[[126 146 119 138 108 112 148]
 [129 111 134 118 135 131 123]
 [120 148 121 127 109 115 145]
 [137 110 131 127 141 134 118]
 [120 140 131 125 139 144 116]
 [120 140 130 126 113 117 141]
 [136 117 129 128 151 146 106]]
:
[[126 146 119 138 108 112 148]
 [120 148 121 127 109 115 145]
 [120 140 131 125 139 144 116]
 [136 117 129 128 151 146 106]]

[[119 143 116 130 140 131 151 112 148 138 128 142 136]
 [155 135 138 112 118 127 103 125 124 155 129 124 125]]
:
[[119 143 116 130 140 131 151 112 148 138 128 142 136]]

[[129 122 106 133 111]
 [150 108 143 113 143]
 [129 131 126 129 125]
 [132 133 111 126 144]
 [143 111 106 118 111]
 [137 123 136 128 123]
 [140 106 127 138 113]
 [131 126 134 126 127]
 [139 133 117 113 144]
 [150 106 143 138 112]]
:
[[129 122 106 133 111]
 [129 131 126 129 125]
 [143 111 106 118 111]
 [140 106 127 138 113]
 [139 133 117 113 144]]

[[153 108 142]
 [100 128 141]
 [127 112 117]
 [106 152 147]
 [122 114 126]
 [142 102 119]
 [104 103 148]
 [132 133 111]
 [120 148 150]]
:
[[153 108 142]
 [127 112 117]
 [122 114 126]
 [104 103 148]
 [120 148 150]]

[[127 128 132 124 133]
 [140 142 108 156 101]
 [128 130 126 131 125]
 [131 135 125 135 123]
 [127 127 128 128 128]
 [125 134 128 129 128]]
:
[[127 128 132 124 133]
 [128 130 126 131 125]
 [127 127 128 128 128]]

[[130 139 117 122]
 [129 128 126 124]
 [129 141 112 122]
 [129 128 128 125]
 [129 138 118 125]
 [125 136 115 107]]
:
[[130 139 117 122]
 [129 141 112 122]
 [129 138 118 125]]

[[130 142 119 139 134 111 137 144]
 [129 141 120 139 134 112 136 143]
 [129 141 120 138 133 112 136 143]
 [124 109 135 111 116 143 115 105]
 [132 143 139 154 143 113 107 136]
 [127 125 106 113 107 105 139 122]
 [127 125 106 113 106 105 139 122]]
:
[[130 142 119 139 134 111 137 144]
 [129 141 120 138 133 112 136 143]
 [132 143 139 154 143 113 107 136]
 [127 125 106 113 106 105 139 122]]

[[144 126 108 108 130 152]
 [135 112 148 130 144 126]
 [140 112 103 124 104 132]]
:
[[144 126 108 108 130 152]
 [140 112 103 124 104 132]]
---
[[112 117 129 128]
 [118 132 152 152]
 [121 117 125 132]
 [119 136 134 131]
 [112 111 152 150]
 [132 110 121 132]
 [138 120 124 135]
 [135 136 140 131]
 [138 124 129 128]]
:
[[138 135 138 132 112 119 121 118 112]
 [124 136 120 110 111 136 117 132 117]
 [129 140 124 121 152 134 125 152 129]
 [128 131 135 132 150 131 132 152 128]]

[[126 114 143 111 126 147 136 118 107 118 127]
 [130 133 114 129 125 128 124 127 123 138 128]
 [118 126 141 144 123 120 124 144 148 120 141]
 [130 134 112 129 123 129 123 126 121 140 129]
 [137 142 105 132 134 116 124 126 133 143 120]]
:
[[137 130 118 130 126]
 [142 134 126 133 114]
 [105 112 141 114 143]
 [132 129 144 129 111]
 [134 123 123 125 126]
 [116 129 120 128 147]
 [124 123 124 124 136]
 [126 126 144 127 118]
 [133 121 148 123 107]
 [143 140 120 138 118]
 [120 129 141 128 127]]

[[154 124]
 [107 127]]
:
[[107 154]
 [127 124]]

[[115 119 140 144 123 145 125 132 142 126 112 109 111 141 116 136]
 [144 106 103 151 106 147 103 138 106 122 128 147 103 107 109 129]]
:
[[144 115]
 [106 119]
 [103 140]
 [151 144]
 [106 123]
 [147 145]
 [103 125]
 [138 132]
 [106 142]
 [122 126]
 [128 112]
 [147 109]
 [103 111]
 [107 141]
 [109 116]
 [129 136]]

[[107 132 152 108 123]
 [137 138 123 112 112]
 [149 125 103 145 130]
 [119 115 129 145 144]
 [119 115 128 145 143]
 [118 114 128 145 144]]
:
[[118 119 119 149 137 107]
 [114 115 115 125 138 132]
 [128 128 129 103 123 152]
 [145 145 145 145 112 108]
 [144 143 144 130 112 123]]

[[101 119 123]
 [103 121 123]
 [103 121 123]
 [ 99 118 122]
 [100 118 122]
 [100 119 123]
 [102 120 123]
 [100 118 122]
 [102 119 123]]
:
[[102 100 102 100 100  99 103 103 101]
 [119 118 120 119 118 118 121 121 119]
 [123 122 123 123 122 122 123 123 123]]
---
[[133 149 147 142 121 114]
 [101 133 104 155 128  99]
 [133 146 146 140 122 116]]
:
[[114  99 116]
 [121 128 122]
 [142 155 140]
 [147 104 146]
 [149 133 146]
 [133 101 133]]

[[116 115 142 115 133 144 133 115 142 141 141 116 142 114]
 [113 114 141 114 110 142 113 113 143 140 141 112 142 113]
 [109 109 142 110 115 143 118 108 144 141 141 108 143 108]
 [126 126 118 126 146 117 145 126 117 118 118 128 117 127]
 [120 118 141 118 147 142 147 120 139 140 140 121 138 118]
 [118 116 151 116 150 153 148 117 149 149 150 119 148 115]]
:
[[114 113 108 127 118 115]
 [142 142 143 117 138 148]
 [116 112 108 128 121 119]
 [141 141 141 118 140 150]
 [141 140 141 118 140 149]
 [142 143 144 117 139 149]
 [115 113 108 126 120 117]
 [133 113 118 145 147 148]
 [144 142 143 117 142 153]
 [133 110 115 146 147 150]
 [115 114 110 126 118 116]
 [142 141 142 118 141 151]
 [115 114 109 126 118 116]
 [116 113 109 126 120 118]]

[[106 101 155 145 154 147 126 151]
 [110 116 111 152 101 149 105 146]]
:
[[151 146]
 [126 105]
 [147 149]
 [154 101]
 [145 152]
 [155 111]
 [101 116]
 [106 110]]

[[156 140 107 153 111 110 108]
 [132 120 138 121 132 125 151]]
:
[[108 151]
 [110 125]
 [111 132]
 [153 121]
 [107 138]
 [140 120]
 [156 132]]

[[141 114 122 143 113]
 [145 107 149 112 145]
 [114 145 106 146 108]
 [113 147 105 146 107]
 [146 113 123 145 111]]
:
[[113 145 108 107 111]
 [143 112 146 146 145]
 [122 149 106 105 123]
 [114 107 145 147 113]
 [141 145 114 113 146]]

[[114 145 116 141 134 109 147 143 127]
 [116 118 115 145 108 145 110 142 146]
 [115 144 118 139 134 111 145 141 126]
 [110 105 150 143 148 145 124 146 106]
 [113 117 112 148 104 147 107 144 150]
 [143 149 105 117 106 115 126 112 153]]
:
[[127 146 126 106 150 153]
 [143 142 141 146 144 112]
 [147 110 145 124 107 126]
 [109 145 111 145 147 115]
 [134 108 134 148 104 106]
 [141 145 139 143 148 117]
 [116 115 118 150 112 105]
 [145 118 144 105 117 149]
 [114 116 115 110 113 143]]

[[137 148 147]
 [129 123 123]
 [139 157 156]
 [137 150 149]
 [126 112 113]
 [119 102 103]
 [119 100 101]]
:
[[147 123 156 149 113 103 101]
 [148 123 157 150 112 102 100]
 [137 129 139 137 126 119 119]]
